rotation steps, each row followed by its count of steps:
The counts run from 0 to 200.
[185 191 158 122 121 116 129 157 130 119 157 125 116 163 120 171 165 166
 123  85  90 168  77 156 109 131 155  57  97 138  67 128 121 127 124 106
 112 101 107 121 133 129 136 110  88  97 105 132 129 112 132 134 138 134
 115 100 138 121 157 163 113 182 130 140 146 103 136 130 119 115 102 132
 105  79  87 147 123 113 120 125 102]	41
[135 186 131 147 119 157 107 147 110 160 163 104 138 139 142 170 138 155
 114 113 135 159 158 167  97 163 121 123 110  83 130 139 167 121 155 115
  96 103  99 126 135 170 153  90 110 148  66 177 115 137 156 141 146 138
 155  83 155 105 170 129 105 116 103  99 160 103 157  84 151 105  93  93
 152 129 124 168 150 105 147 150 121]	151
[150 192 136 143  74 147 106 147 187 133 177 118 137 158 125 178 126 146
 119 112 114 148 110 136 133 143 138 104 100 106 110 139 130 124 154 115
 105 110 104 114 139 157 149 138 103 137 111 171 126 130 184 120 190 124
 172  75 147 114 153 140  71 144 113 146 132 138 137 127 124  88 109 112
 115 106  84 136 119 146 133 134 144]	85
[177 202 159 140 154 138 131 145 109 131 155 141 123 162 135 152 165 179
 121  88 116 166  83 153 109 134 161  69  79 130  86 131 147 126 147 129
 118 107 117 128 154 139 160 107  94  86  88 141 142 104 142 132 110 128
 152 103 159  99 148 163 102 160 113 125 132 105 162 122 105 128 106 130
 123  90 105 152 139 103 142 136 115]	147
[163 134 146  88 134  99 134 129 122 176 144 110  86 142 117 142 181 107
  86  89 155 157 112 131 129 133 115 125 153 149  83 141 135 122 124 136
  64  95 100 151 113 148 116 121 128 149 132 150  98 151 154 147 126 127
 100 101 123 115 151 141 111 185 127 142 148 109 155 113 133  91 139 110
 118 105  77 117  85 110 116 128  31]	29
[164 163 155 109 146 118 151 147  87 162 163 130  96 139 128 156 161 158
  91  90 148 136 115 169 106 133 132  99 123 143  86 134 166 119 153 103
  84  99  96 137 144 135 110  83 118 132 103 141 131 137 138 151  74 115
 139 124 141 100 161 160 128 171 124 113 154 103 194 103 135 114 117  99
 161  88 110 152 126  96 119 129  76]	154
[189 156 121 102  90 155 131 129 166 154 163 134 100 170 119 140 179 143
 156 125 119 140  80 139 114 126 157  94 127 161  80 149  99 115 114 104
 108 128 103 155 133 160 132 162 120 119 156 116 119 142 158 147 120 109
 168  84 160 112 181 177 125 159  90 165 118 120 146 102 113  99 134 137
 131 107  62 120 142 135 118  87 105]	80
[165 166 137 111 118 143 154 110 104 146 158 168 110 145 121 124 197 136
 116 110 128 193 118 180 111 137 173 103 106 171  94 129 121 131 111 172
 106 113  86 168 131 149 155 143 115 105  95 112 104 144 124 162 108 155
 135  94 143 107 164 139 133 145 127 138 137  98 134 112 132 148  92 137
 131 115  86 158 144  91 122 107  75]	141
[136 163 144 166 143 103 100 178 107 150 120  88 102 120 172 173 141 167
 125  83 126 164 105 146 130 120 125 116 126 100  96 137 143 115 168 136
  52  93 120 149 141 133 140 103 125 130  75 137 112 131 159 118 148 115
 133  85 148 137 119 129  71 188  90 125 126 113 159 123 127  95  91  95
 117 127 120 140 134 111 143 128  98]	63
[166 125 153  89 124 111 139 132 124 166 152 124  94 139  91 139 178 107
  98 104 143 156 112 158 115 147 134 120 140 184  90 139 133 115 109 116
  90  94  85 160 118 162 102 114 137 133 151 130 124 159 163 155 110 115
 108 100 139  95 162 149 117 177 135 135 119  99 161  92 154 106 134 119
 142 107  98 138 112 111 111 130  37]	28
[167 143 130 100 106 122 121 115 130 145 147 155 103 161 113 127 184 134
 115 101 123 205 101 150 112 148 159 110 132 159  97 131 103 133 111 175
  92 108  95 175 110 148 131 138 116 101 113  97 100 156 153 145 142 144
 135  84 143 111 159 138 122 163 125 139 116 107 129  90 129 131  97 136
  94 123  70 138 128 117 114  92  61]	35
[168 162 117 121 131 143  91 129 166 158 128  89  98 148 129 142 191 128
 137 102 120 149 103 118 140 103  97 135 117 115 103 128 116 128 120 107
  88 134 108 140 120 186 166 135 114 135 109 167 112 142 172 138 188 124
 119  56 148 131 158 141  69 148  72 143 134 142 150 125 112  75 144 111
 109 134  80 122  98 109 147 132 101]	124
[179 200 170 131 132 145 143 125 139 136 169 143 135 162 123 165 141 155
 126 101 117 133  82 134 116 141 133  77  84 122 104 128 135 128 146 102
 133 109  91 100 166 153 149 136  83 101  91 171 143 122 154 145 127 118
 164  88 141  84 163 152  89 139 116 133 140 123 162 147  91 121 119 112
 150  68  94 144 101 113 133 149 119]	0
[126 133 129 134 126 141 116 138 105 159 135  90  85 121 164 164 155 112
 120 111 164 147 155 151 118 137 116 148 138 111 122 136 162 128 183 126
  72  92  96 128 143 176 128 102 128 151  83 167 100 177 158 155 139  98
 156  82 151 114 148 113 103 147  95 123 157 112 180 119 117 102 115  73
 151 131 115 146 140  96 142 146  95]	110
[155 147 139 137  78 139 155 139 134 159 163 105 119 125 146 169 149  93
 111 125 135 161 167 157 126 148 147 134 136 143 120 149 143 124 133 131
  59 114  76 148 142 152 141 151 123 155 117 173  93 166 145 164 161 114
 128  82 118 147 145 104  92 157 106 132 168  98 103 141 139 100 109  94
 160  91  96 165 109 118 108 146  87]	90
[154 176 136 133 128 122 163 133  96 190 147 107 119 119 167 162 164 134
 102 121 148 186 155 157 137 138 134 132 142 128 112 130 150 118 128 130
  60 136  89 161 136 126 142 139 125 157  98 171  96 138 140 158 126 137
 117 101 102 136 135 119  94 161 114 104 165 107 122 130 154 108 104 103
 171  81  96 168 109 104 116 130  62]	50
[162 158 154 100 129 105 161 115 123 157 154 134 112 146 116 150 185 107
  94  86 155 171 103 138 131 138 147 110 133 152  86 118 142 137 130 131
  84  93  92 142 136 133 123 133 105 120 111 157 111 128 145 161 138 128
 107 111 111 114 145 126 109 183 136 136 163 111 150 144 108 118 131 118
 134  70  68 133  76 102 110 147  51]	135
[158 192 137 131  89 158 141 125 132 159 201 141 162 153 110 163 128 149
 109 126 115 165 144 171 111 175 144  95  92 134 129 146 143 123 123 113
 119 126  90 139 146 143 139 134 115 128 117 174 130 142 169 155 135 131
 167  92 138  93 176 139 122 115 126  87 132 106 140  91 149 122  92 106
 176  82 100 174 117 119 119 142 100]	46
[153 163 143 144 121 126 161 155  98 172 137  93 116 106 187 168 151 124
 122 117 131 162 149 172 129 141 142 132 134 134 122 149 149 115 138 120
  36 118  87 148 155 139 142 132 117 157 100 164 101 158 147 166 136 111
 136  98 122 134 133 109  85 159  98 117 150 103 138 136 145 101  92  89
 183  93 115 164 122 109 119 139  85]	196
[142 138 120 114 129 114 116 150 105 170 121 113  74 129 155 136 191 137
 115 101 151 189 116 170 107 123 148 129 139 135  83 128 127 128 141 160
  71  99 112 172 109 160 149 108 137 138  85  94 104 152 144 137 110 139
 138  87 148 116 139 143 121 170 102 139 141  96 167  88 143 120 105 120
 101 153  94 132 163 109 127  87  61]	162
[166 187 153 135  76 146 121 140 178 133 197 142 152 157 102 160 126 135
 120 114 110 152 107 142 114 166 151  89  92 137 112 156 124 105 129 118
 125  96  98 130 152 153 145 143 116 121 128 153 131 148 182 131 164 114
 182  83 149  92 162 139  97 138 115 139  99 121 139 120 132 102  93 120
 139  89  88 146 123 145 121 130 136]	86
[146 192 139 143 105 136 111 137 141 143 173 108 135 153 150 188 128 150
 107 106 124 188 144 124 119 152 144 107 120  90 119 127 142 131 159 129
  87  98 103 112 123 135 145 126  91 113  91 181  90 143 168 147 202 138
 137  82 120 136 149 115  93 141 118  95 178 118 136 110 132 101 105 100
 126 101  85 143 110 111 142 147 105]	44
[147 182 138 152 127 129 165 137 116 193 158  90 129 120 166 169 136 144
 118 110 154 135 158 146 130 136 126 136 138 111 124 134 165 118 154 113
  65 138 100 136 165 138 152 146 122 157 108 184 106 143 160 146 129 116
 151  86 116 135 131 117  82 145  86 108 163 128 152 141 132  96 119  92
 184  79 100 161 112 115 131 139  95]	197
[146 169 115 137 142 154  98 138 121 178 115  90  89 134 139 143 187 151
 153 106 132 143 115 130 124 109  88 145 114 105 106 130 143 115 127  95
 100 143 113 146 128 183 150 117 122 133  83 161 119 137 158 153 143 121
 153  73 160 122 165 154  80 132  61 122 134 136 176 104 124  73 133 101
 145 147 101 143 123  94 159 130 105]	18
[157 128 123 107 121 122 104 154 127 146 109 113  73 137 131 131 204 102
 143  95 126 165  89 171 122 113 139 122 117 163  72 143 115 132 107 133
  72 100 105 165 116 182 148 109 125 137 101 102 109 156 146 147 134 119
 122  79 159 130 150 151 104 188 107 175 134  97 143 123 117  99 115 123
 104 156  95 131 143 101 121 112  69]	122
[166 190 132 108  97 118 159  95 164 166 186 136 132 165 107 157 135 156
 101 111 152 151 107 116 130 157 151 101 123 122 106 142 135 123 149 133
 122 129 103 140 122 141 129 175 124 146 145 156 123 125 197 128 130 144
 154 103 120  82 158 155 112 149 132 119 129 149 157 110 145 113 138 128
 125  76  51 125 104 142 107 101  95]	179
[158 162 150 102 151 116 174 133  91 169 140 136  89 122 132 135 176 138
 107  90 178 135 108 187 118 128 150 110 107 153  91 123 164 125 149 136
  96  99  91 150 156 154 128  97 125 149  95 145 134 121 124 157  69 129
 134 123 134  95 145 148 115 166 134 149 160 105 167 134 120 129 115 115
 154  87 101 158 122 103 118 128  73]	8
[159 176 112 122 137 151 130 125 106 154 123 111 103 143 163 136 209 146
 140 107 141 173 123 160 110 106 139 125 120 118  95 109 132 137 122 141
  81 129  98 146 119 160 167 126  96 124  65 162  97 124 108 157 150 137
 125  87 129 158 155 134 104 147  95 128 195 121 119 134 123 110 112 120
 129 119  76 154 140  92 142 117  87]	143
[148 199 113 143 119 158 121 130 122 154 123 104 117 133 152 150 185 154
 138 105 111 170 129 165 126 105 135 129  92 114 112 111 130 132 110 118
  97 152 101 157 129 170 189 126  96 146  66 162 110 103 140 145 156 164
 128  80 138 143 154 134  87 129  81 125 170 122 115 137 135  93  94 128
 133 127  98 185 141  90 143 124 116]	144
[179 138 145  97  88 108 129 160 134 151 181 125 116 151 102 165 154 111
  98 107 105 160 109 160 108 152 149  92 132 175  81 157 124 103 111  97
  93  90  88 149 137 139  99 110 134 133 161 128 118 162 165 144 120 108
 127 107 145 115 165 153 128 188 130 131 109  95 147  85 143 100 110 117
 150  94 102 139 118 128  99 136  62]	174
[148 204 130 144 120 125 165 138 136 184 161 101 125 121 152 162 132 162
 115 103 162 113 132 142 126 138 134 127 113  94 117 139 166 119 173 108
  93 129 105 129 159 160 151 133 118 187  99 180 130 113 176 127 109 127
 171  97 128 100 133 130  93 139 101 126 156 139 169 139 139  97 111  98
 170  75  85 162 118 127 123 118 126]	198
[140 146 107 139 144 144  89 151 110 170 112  92  89 124 164 138 186 130
 151 114 128 175 128 155 132 112 109 148 120 122 109 122 130 121 116 129
  77 135  96 173 124 174 163 115 130 126  80 130  96 153 154 162 147 122
 131  56 166 130 155 139  73 131  61 128 114 110 153 102 125  91 118 104
 139 161 115 148 140  83 158 138  91]	17
[156 182 112 131 110 178 151 105 132 166 161 146 112 149 136 130 162 163
 152 125 152 133 122 161 107 126 163 105 106 115 127 131 138 133 142 139
 118 143  97 142 151 169 163 153 118 133  83 142 118 132 148 147  97 141
 200  84 162  98 170 147 125 106  90 136 160 135 161 132 114 119 101 118
 147  97  63 148 158 115 137  91 128]	99
